In the data rows, the value 128 means zero.
Here is a table of points, one per row:
[ 97 128  96 202 103 109 148 127]
[ 99 128 119 105  91 156 115 115]
[ 96 247  80 147 107 105  92 108]
[123  95 117  96 120  98 130 101]
[173  72  98 107  86 107 232 119]
[142 118 106 130 100 177 112 123]
[116 206 107 110 210 107 123 130]
[182  97 102 208 119 103  97 109]
[118  91 117  99 102 171 110 109]
[ 99 112 125 139 116 179 133 107]
[114 140 211 139 112 108 123 106]
[ 96 122 225 160 110 106  96 106]
[174  97  91 104 107 164 145  83]
[195  96 118 234 115 108 122 100]
[115 113 123  96 247 126 123 241]
[135 102  78 184 110 115 125 104]
[ 94  93 229 196  86 105 124  84]
[234 109 113 180 118 111 112 125]
[122 118 116  83 223  96  95 255]
[108  99 197 119 118 113 113 157]
[111 124 174  95 158  87 127 107]
[121 116 123 100 213 168 109 109]
[ 80  86 234 107 109  94 164 116]
[116 255 121 116 118 124 112 121]
[159 116 110  76 107 172 125 126]
[196  84 119 119  80 169 114 108]
[ 92 254 111 108 123 129 135 120]
[170  70 104 214  89 127  88 105]
[121 106 228 115 120  99 216  95]
[119 132  94  99 114 189 123 135]
[ 98 153 106 101  93 129 127 116]
[118 116 225 209 104 102 113 115]
[ 98  89 115 103 214 117 255 134]
[181  78 109 100  93 172 104 116]
[ 83 109  92 113  97 148 113 136]
These points spread out most along one direction. Where along it does each point below lie, from 0 to 99? The average is 50, and the first point in the table lies past the average.
[170 105  82 119  86 164 104 126] 55
[168 120 121 123 111 166 123 120] 53
[105 124 232 194 109 109 103 110] 67
[ 92 255 133 106 111 128 103 133] 29
[190 111 125 120 113  93 223 115] 56
[121 106 210 119 131 134  93 118] 54
[103 110  85 104 222 108 137 193] 21
[191 105 122 145  95 195 123 108] 63
[117 113  90  95 231 127 124 251] 14
[112 157  91  91 131 134 113 110] 37
[102 229 118 102 143  94 117 210] 19
